[[-51  24  -8  12  25  -2]
 [ -4  10  34  -7  59  -3]] ans = -7

[ 17  59 -65  24 -12 -19 -33] ans = -12

[[ 34 -32 -26 -25  27  25 -25]
 [-51 -17  23  26 -11 -17 -26]] ans = -11

[-46  44 -54 -66   3] ans = -54

[[ 20   1 -30 -42  15  32 -51]
 [ -9  16  -6 -12   3  25 -17]
 [ -7   0 -14   2  -3  32 -29]] ans = -3

[-50  -1 -32   9 -36  28  14] ans = -36

[-16 -13 -17  -3 -31  29  56] ans = -31

[[-14  -5  -1  35  -2]
 [ -6 -17   7  36  66]] ans = 7

[ 13 -64 -39  15  11] ans = -39
---
-9	2	-13	9
-8	-3	-3	7
-26	4	31	54
==> 54, -26

-4	22	13	12
-4	2	50	2
-4	19	-27	12
==> 50, -27

-7	29	-14	21	13	-2
-11	-12	3	-8	-2	3
48	29	16	34	-17	32
==> 48, -17

-11	-23	-14	-54	16	-35 ==> 16, -54

-16	-47	-32	1	52	-28 ==> 52, -47

40	14	46	-48	22 ==> 46, -48

-14	-13	15	8	52	-8
-1	29	53	18	28	38
33	19	-6	-9	-49	42
==> 53, -49

2	8	-48	9	23	3	-59 ==> 23, -59
---
array([[4, 0, 6, 7, 2],
       [1, 8, 3, 3, 5],
       [2, 1, 9, 7, 8]]): 5

array([[41, 34, 21, 41],
       [44, 42, 74, 45],
       [32, 38, 41, 48]]): 45

array([[ 937, -342, -560, -667, -588,  101,  272],
       [ 276,   65,  765, -442, -652,  613,  711],
       [-404,  425,  408,  389, -393, -234,  949]]): 711

array([[698, 918,  55, 251],
       [697, 553, 714, 569],
       [543, 445, 811, 592]]): 569

array([[535, 671, 652, 844, 793, 581, 830],
       [496, 894, 221, 592, 607, 748, 902],
       [499, 599, 595, 739, 623, 638, 683]]): 902

array([[ 41,  -4, -13,   9,   2, -19],
       [-39,  -6,  -5,   7, -20, -15],
       [  0,  -4,  -2,  15,   0,  31]]): -15

array([[84, 40, 23, 30],
       [ 3, 30,  6, 23],
       [47, 34, 20, 32]]): 23

array([[8157, 8827, 4209, 4170, 4509],
       [6726, 2723, 4478, 3462, 6279],
       [8165, 6796, 3627, 9086, 6315]]): 6279
---
[[ 107.70   27.59   53.17  112.82]
 [-127.66  216.19  147.52  -19.76]
 [ 114.11   74.74   69.61  103.62]] >> 216.19

[[-0.520 -1.195 -1.817 -0.560 -0.518 -1.057 -2.018]
 [-0.039 -1.542 -1.416 -0.528 -2.321  1.556  0.433]] >> -0.518

[[ 2.0  1.6 -1.4  2.0  0.5  1.4 -0.5]
 [ 2.0  1.6  1.1 -1.9  0.5  1.4  1.3]] >> 0.5

[[ -81.848  -45.187  155.133  -64.619 -107.679 -109.081 -148.113]
 [ -81.235  -80.772  -27.340    2.594 -126.043 -102.457 -176.718]] >> -107.679

[[  9.919   3.511  18.004   4.554   8.429   9.918   8.523]
 [ 13.934   7.732  14.770   4.810   8.445  11.469  17.030]
 [  3.409   7.697 -16.664  -1.107   7.866   1.200  -7.397]] >> 8.445

[[-0.07  0.15 -0.22 -0.05 -0.03  0.01]
 [ 0.22  0.00 -0.17 -0.02 -0.10  0.04]
 [-0.24 -0.03 -0.01 -0.06  0.04 -0.12]] >> -0.02

[[ 12.55   2.14  -0.35   2.57]
 [-20.82   9.64   0.19 -20.28]] >> 2.14

[[ -6.97   7.74 -17.35  -8.28  18.36  -0.48  -7.55]
 [-11.12   2.90  -7.88   1.04 -13.63  -4.70 -14.67]
 [-11.49   2.77  -1.16   2.48  -5.38  -6.89  -5.95]] >> -13.63

[[-0.619  1.096  0.369  0.116  0.111 -0.652 -0.479]
 [ 0.060 -0.597 -0.343 -0.174  1.238 -0.554 -1.195]] >> 0.111
---
[ 0.5  1.7  1.0  1.7  0.8 -1.2  0.5] -> 0.8
[ 12.3 -12.8  -8.7  -6.9] -> -12.8
[ -27.92  124.37 -164.83  141.51] -> 124.37
[-1.08  0.56  1.59  0.24] -> 0.56
[ 105.76 -140.43  143.85 -155.04] -> -140.43
[-0.484 -1.757 -0.859  0.704  1.268] -> -0.859
---
20	-26	-7	-50	14	3	-34 -> -7
29	-58	-62	32	-2 -> -2
-37	2	49	-42	-12	-20	-64 -> -20
-22	29	31	66	-12 -> 29
35	-3	8	36	-5	56	-19 -> 8
-13	33	-21	26	-37	-11	-55 -> -13
-36	-54	11	41	-19	-13	-48 -> -19
-9	-12	-5	-55	-18 -> -12
-5	47	16	31	-38	-13	24 -> 16
3	28	-48	-11	2	39	29 -> 3
---
[[ 0.001 -0.055  0.012  0.171  0.082]
 [ 0.095 -0.092 -0.053 -0.090 -0.072]
 [ 0.174 -0.034 -0.062 -0.070 -0.158]] Answer: 0.174, 0.171

[ 23.935 -99.848 -54.546 -55.746 134.223   1.168] Answer: 134.223, 23.935

[[  5.9  19.5  -5.8   6.9]
 [ 20.5 -13.4  19.3  16.5]] Answer: 20.5, 19.5

[[-0.266 -1.493  0.122 -0.092 -1.301 -0.880]
 [-1.612  0.063 -0.947 -0.977 -2.233  1.220]] Answer: 1.220, 0.122

[[-1.694 -1.593 -0.266 -1.558]
 [ 1.479  1.921 -0.105 -1.338]] Answer: 1.921, 1.479

[-0.086 -0.011  0.107 -0.114 -0.076 -0.029] Answer: 0.107, -0.011

[-14.36   5.09 -14.80  12.69  -0.58 -16.55   1.48] Answer: 12.69, 5.09

[[-0.131  0.156 -0.022  0.024 -0.013 -0.031]
 [ 0.085 -0.218  0.218 -0.033 -0.044  0.055]
 [-0.028  0.016  0.145  0.012 -0.165  0.112]] Answer: 0.218, 0.156
---
[[  6 -26 -19  -7  30  -6  19]
 [ 18 -28  28 -33  14   3  -9]
 [-17  -7 -19  52  19  39  20]] 28

[[ 14  27 -20  33 -37  45]
 [-52 -16 -28  36  51 -47]
 [-31  25 -10 -35  17 -33]] -28

[[ -9  32  21  -2 -13  -4 -17]
 [ -3   8  14 -28 -19  12   4]
 [-14  49  -6  28   5  -2  19]] 14

[[ 26  51  59   7  43]
 [-28 -41 -49  -8 -37]
 [-25 -53 -55  -8 -41]] -49

[[  2  15  24 -11  19 -58 -14]
 [  2  15  34 -11  19 -36 -64]
 [  2  15   3 -11  19 -26 -15]] 34

[[-24  32   9  32  28 -37]
 [  8 -42 -33 -50 -32   2]
 [ -6   7  17  45   3  24]] -33

[[ 32 -26  16   0 -21  30  14]
 [ 10  14  12 -30   9   9   9]
 [-33 -24  -3   0  32 -48 -40]] 12

[[-13  38 -27  43  54 -62  64]
 [  1 -34  30 -25 -34  41 -31]
 [ 19  -3 -29 -19 -39  34 -17]] 30
